Which row each row swaps with, under one turn or mirror:
The rows were stretched afterwards, more along some directions than others.
Nobag: [-12 -27  14 -16   2   8  15  10   5 -12   7  13  -4   0 -13  -4  -7  -5
  13  12]
Fite: [ 33 -24  18 -16  15  43   3  -2   1   7  -5  25  25 -13 -26  11  -3  11
   3 -14]
Budop: [-12 -25   1 -10  -9   8  -4  16  -8  11 -14 -11 -12   7 -20  14  -4 -19
   2  -1]
mit: [ 14 -17  15  -4   5  17  11   9  -8 -10  -1  26  19   8 -26  12 -18  24
   3   4]
bozar: [ 34 -15   3 -33   3  16   0 -17  -1   1   2  21  15 -31 -19   4  15  20
   5   7]
rig: [ 16  -4  -3 -16  23   1   1  -3   0 -21   4  33   1  10 -11   0   2  24
  20  21]
milol: [-11   3  -9   7   9  16  -2  24   8 -25 -16  15  -2  28 -13  -6  -6  -8
  10  -7]
gur: [  3 -10  -3  -7  13  26  -5  11 -12  -7 -19   3   8  10 -24  11   1  21
   3 -11]
vog: [ -2  -6  -4  -5 -15  11   1  -8   0  -8   2  -6  -6 -12 -10   9  11   6
   0  -7]
zufa: [  9   2 -20 -24  -1   2  -9  -5  11 -10   7  19  -6  -6  -3  -5  -2  11
  16  12]
ful: [ 17 -12  -7 -20   5  16  -1   1  13 -13  -9  14   7 -19 -12  11   0   8
  -9  -1]
zozi: [-14 -40   6 -12  -5   8   4   3 -11  -7   4   5  -2   4 -11  -2  -2  -6
  10   6]
tobi: [ 22 -15  16  -2   6  31 -12   8   5   5 -18  -9  13  -4 -15  24  11   1
 -10 -16]
ruke: [ 13  -6  -2  -1  -1  33  -7   2  -3   6 -16   4   2  -6 -17  12  14   0
   0 -12]
Gofiv: [-22 -20  12  -6  -7  13  13   9  18   1  -6 -10  -8  -1 -10  13   5  -7
  -7  -2]
Far: [-19 -42   2 -15 -10  18   3  -3  13   8  -3   2  -4   0 -15   9   4  -7
  -7   2]
zatir: [  8 -47   7 -16  -3  38  14  -2  -5   9 -18   8   8   5 -34  32   0  12
   0   1]
Vore: [  0 -29  24   0   3   9  17  19   0   8  -8  -8  -2   2 -16  29  -4 -11
 -10   9]
kuzi: [ 29 -34   7 -28  -6  20   8 -13 -16   9  -1   9   9 -26 -20  27   5  16
   1   8]
zakon: [ 26   1  12 -12  25  26  -1  12   1 -11 -13  35  20 -12 -12  -5  -8   6
  13  -7]
sed: [  3 -31   9 -15   0  -1   7 -11   8  -5   5  27 -14  -3 -12   9  13  -6
  11  25]
babog: [  1   5  -8  -2   3  22 -10  11  17  -9  -4  13   3  11  -6 -13   8  -3
  11 -15]
tele: [ 42  -1   3 -21  23  22  -9 -11   7   4  -7   9  -9 -14 -28  23  12  19
  15   9]
Lubub: [  1 -29   2  -1   3  12  13   7  -3 -13  -7  21  -2  31 -22   7  -1  -4
   1  14]
nula: [ 28 -21   8 -20  29  36   2  -2   0  -3 -24  33   9  -9 -31   6   3  16
  10  -1]
zud: [-12 -33   2  -6   5  13   5   1 -13 -30 -15  11  -8   3  -6  -8   5 -10
  -3  -4]
sol: [ -7   2   2  -4  10  18  -2  11  16 -13 -10   8   0 -12   2 -10   4 -21
   5  -7]
zafo: [-17  -8  -7  -1 -21  21  -3   7   1  -4   3   9   9  -1 -10 -10 -10   1
  15  -5]
Vurid: [ -8 -31 -15  -9  -7   0   0   6 -13  -6 -16  10 -15  21 -28  22   0  10
   7  20]
pumu: [ -5 -27   2  -9  -4  29  -5  26  -3  17 -15 -20   2   2 -28  18  -7 -12
  -1 -13]
bigud: [ 11 -21 -10  -6  -4  14  -4   5 -10 -20 -19   0  -1  13 -14  15   5   0
   3   5]
Nekit: [ 22 -18  17 -19  24  -6  12   5   5 -10 -11  28   0  -5 -16  11   4   9
   4  22]
Tadaz: [ 12  -8  12   5  25  19  -9  19   6  -5 -20  25   5  11 -14   3   4 -15
   6   0]
Sepu: [ 19   4  -1 -15  18   1   4 -10   3 -14   0  36  -7  -4  -8  -3  11  20
  27  22]
vipus: [  5   8 -13   4  19   8 -15  -3   8  -4  -6  27 -21   6  -4 -15   7  -4
  23   5]
sef: [ -1 -24 -13 -15 -18  23   1 -14 -11  -9  -9   8   4  -5 -12   6  13  21
   3 -10]
Vupe: [  6  -4  -2 -13 -10   4  -5  -1   6  16 -10   6  -6 -22  -7  14   5  -7
   7   5]
kat: [ 22 -27   6 -24  -5   5  -5 -22   1   1   0   6  -2 -18 -13  30  16  19
   3  16]
vod: [-12 -24  -7  -2   8  25  -1  28   1 -19 -13  -1   9  14 -21   1 -17  -4
  -3  -8]
bep: [ 29 -34  22 -13   7  32  14  -7  -7  16  -5  13   3 -21 -17  27   3   8
   2   4]
Met: [  6 -12   6  -1   9   8 -11 -11 -14  -6 -14  -1 -14 -11   2   3  18  -2
  -1 -12]
Gomor: [ 16  -1  10  -6  21  23  -2  26  11   1  -5   0   8  10 -15   0  -4   1
   2  -4]
Zed: [ 18   6   6  -6  17   0  -5  -3  -3 -11 -23  21   5 -16   6   5  10  14
   0  -1]
rabor: [  5 -10   2 -18  11   7  -6  17   6   2 -12  -6   4  -9 -14   2   9  -2
  -2   9]
Lib: [ 14 -13  -8  -8   2  19   1   9 -11  -6 -21  12  18   8 -29  20  -5  25
   9   7]
Nizut: [ 20 -22  19  -2  18  15  -6  -5  -4   0 -15  14   9 -12   1   3  15   2
 -17 -11]

Swapped with tobi: kat
Swapped with Zed: Gofiv
Swapped with vipus: Lubub
Swapped with Sepu: milol
Swapped with Lib: vog

